128 stands for zero in the data rows.
Each thing below was measured twice, in two different ways. The second way is not exact.
First some of them both ways: the first way, then the second way, then a blank line.
c(44, 143, 88, 163, 136, 136, 101, 142, 87, 160, 88, 152)
c(102, 184, 155, 155, 108, 69, 118, 134, 90, 188, 93, 151)

c(129, 74, 105, 95, 113, 120, 137, 132, 116, 110, 176, 55)
c(194, 121, 91, 95, 141, 171, 149, 172, 96, 111, 103, 147)

c(160, 147, 163, 143, 168, 66, 101, 105, 195, 105, 155, 139)
c(105, 108, 163, 72, 148, 179, 96, 129, 189, 138, 153, 94)

c(110, 174, 98, 161, 122, 160, 154, 121, 91, 143, 49, 181)
c(84, 140, 136, 191, 86, 55, 161, 101, 129, 165, 144, 128)

c(113, 148, 168, 183, 156, 148, 143, 132, 93, 172, 51, 125)
c(119, 130, 121, 170, 153, 54, 124, 64, 137, 185, 111, 102)

c(153, 159, 164, 141, 171, 75, 119, 106, 188, 103, 176, 154)
c(106, 114, 176, 69, 141, 185, 100, 111, 179, 135, 170, 114)

c(164, 186, 141, 111, 105, 171, 160, 130, 150, 121, 119, 212)
c(68, 111, 151, 170, 92, 116, 138, 86, 137, 69, 190, 128)

c(118, 103, 79, 104, 133, 105, 72, 186, 109, 119, 177, 103)
c(123, 113, 132, 109, 138, 169, 98, 195, 70, 137, 86, 161)

c(154, 146, 162, 142, 169, 73, 112, 113, 196, 104, 176, 144)
c(114, 107, 181, 66, 142, 185, 97, 122, 176, 131, 161, 107)

Now 40 new things, measured the second way only, each followed by its number:
c(108, 148, 177, 111, 117, 107, 128, 149, 167, 230, 120, 113) 0
c(173, 161, 98, 119, 149, 122, 130, 81, 158, 54, 144, 114) 1
c(122, 136, 127, 152, 153, 63, 120, 50, 140, 177, 118, 98) 2
c(198, 119, 95, 100, 151, 166, 143, 181, 108, 110, 105, 150) 3
c(125, 115, 120, 110, 127, 168, 100, 190, 66, 140, 81, 154) 4
c(119, 91, 151, 73, 137, 192, 115, 185, 148, 175, 120, 119) 5
c(82, 141, 120, 187, 79, 58, 171, 100, 122, 164, 134, 128) 6
c(113, 102, 164, 76, 147, 183, 89, 115, 184, 141, 156, 96) 7
c(117, 168, 141, 169, 115, 64, 107, 125, 97, 194, 86, 140) 8
c(134, 153, 156, 127, 147, 68, 116, 42, 137, 160, 136, 108) 9
c(84, 143, 124, 195, 87, 57, 162, 114, 130, 168, 132, 122) 10
c(74, 113, 129, 164, 85, 111, 151, 77, 141, 71, 181, 116) 11
c(130, 153, 141, 144, 146, 42, 112, 66, 136, 173, 116, 96) 12
c(63, 118, 143, 169, 85, 118, 153, 89, 145, 74, 184, 129) 13
c(127, 93, 148, 74, 138, 188, 109, 189, 149, 175, 119, 114) 14
c(102, 165, 150, 175, 117, 63, 107, 123, 108, 199, 97, 141) 15
c(174, 159, 100, 141, 154, 112, 117, 84, 160, 53, 145, 116) 16
c(113, 146, 139, 160, 151, 44, 123, 62, 141, 174, 125, 101) 17
c(191, 124, 105, 96, 139, 173, 157, 184, 102, 105, 116, 155) 18
c(184, 127, 91, 99, 139, 156, 154, 192, 105, 113, 100, 137) 19
c(71, 113, 141, 170, 86, 111, 150, 80, 143, 73, 185, 122) 20
c(72, 110, 125, 172, 85, 113, 151, 72, 138, 78, 179, 124) 21
c(191, 125, 87, 115, 150, 154, 152, 186, 106, 119, 94, 148) 22
c(81, 139, 127, 195, 83, 63, 164, 106, 130, 168, 136, 123) 23
c(171, 159, 128, 96, 141, 138, 130, 96, 149, 45, 157, 123) 24
c(103, 143, 160, 98, 134, 167, 66, 86, 99, 72, 147, 146) 25
c(174, 155, 108, 135, 147, 118, 124, 73, 167, 53, 150, 123) 26
c(71, 104, 112, 197, 93, 97, 147, 81, 145, 93, 163, 115) 27
c(118, 117, 121, 128, 131, 161, 97, 199, 73, 148, 78, 160) 28
c(185, 124, 84, 108, 147, 150, 153, 189, 99, 113, 98, 148) 29
c(69, 114, 117, 191, 86, 94, 150, 90, 140, 79, 164, 112) 30
c(127, 115, 126, 111, 131, 170, 96, 200, 72, 140, 83, 157) 31
c(108, 111, 171, 66, 141, 185, 97, 116, 176, 134, 162, 105) 32
c(122, 103, 128, 117, 145, 172, 93, 190, 71, 150, 88, 160) 33
c(172, 153, 129, 104, 143, 143, 132, 81, 148, 45, 162, 129) 34
c(119, 90, 151, 72, 133, 195, 118, 182, 145, 178, 123, 119) 35
c(190, 119, 82, 112, 150, 152, 160, 184, 106, 120, 94, 146) 36
c(194, 126, 78, 115, 144, 150, 154, 181, 105, 120, 91, 139) 37
c(193, 126, 92, 106, 143, 156, 151, 187, 104, 109, 98, 147) 38
c(195, 120, 78, 127, 149, 148, 142, 180, 108, 122, 92, 147) 39
A few of them come next, measured the first way, each followed by the number of its row above:
c(109, 154, 176, 89, 140, 145, 107, 158, 163, 144, 200, 165) 25
c(138, 67, 99, 110, 99, 121, 128, 128, 100, 113, 152, 51) 36
c(135, 60, 99, 110, 100, 120, 126, 133, 106, 110, 159, 59) 22
c(114, 173, 95, 156, 121, 155, 150, 119, 84, 142, 44, 176) 23
c(132, 93, 206, 107, 89, 174, 156, 97, 148, 141, 128, 125) 16
c(132, 63, 101, 101, 104, 123, 130, 126, 103, 114, 147, 52) 37
c(116, 96, 80, 101, 136, 103, 70, 183, 109, 120, 169, 99) 31
c(124, 108, 182, 103, 92, 158, 161, 88, 180, 134, 173, 124) 24
c(152, 116, 100, 137, 170, 51, 86, 135, 155, 90, 157, 100) 14
c(110, 177, 89, 151, 119, 158, 154, 116, 84, 146, 47, 167) 6
c(56, 127, 104, 164, 147, 138, 104, 147, 76, 165, 73, 144) 8
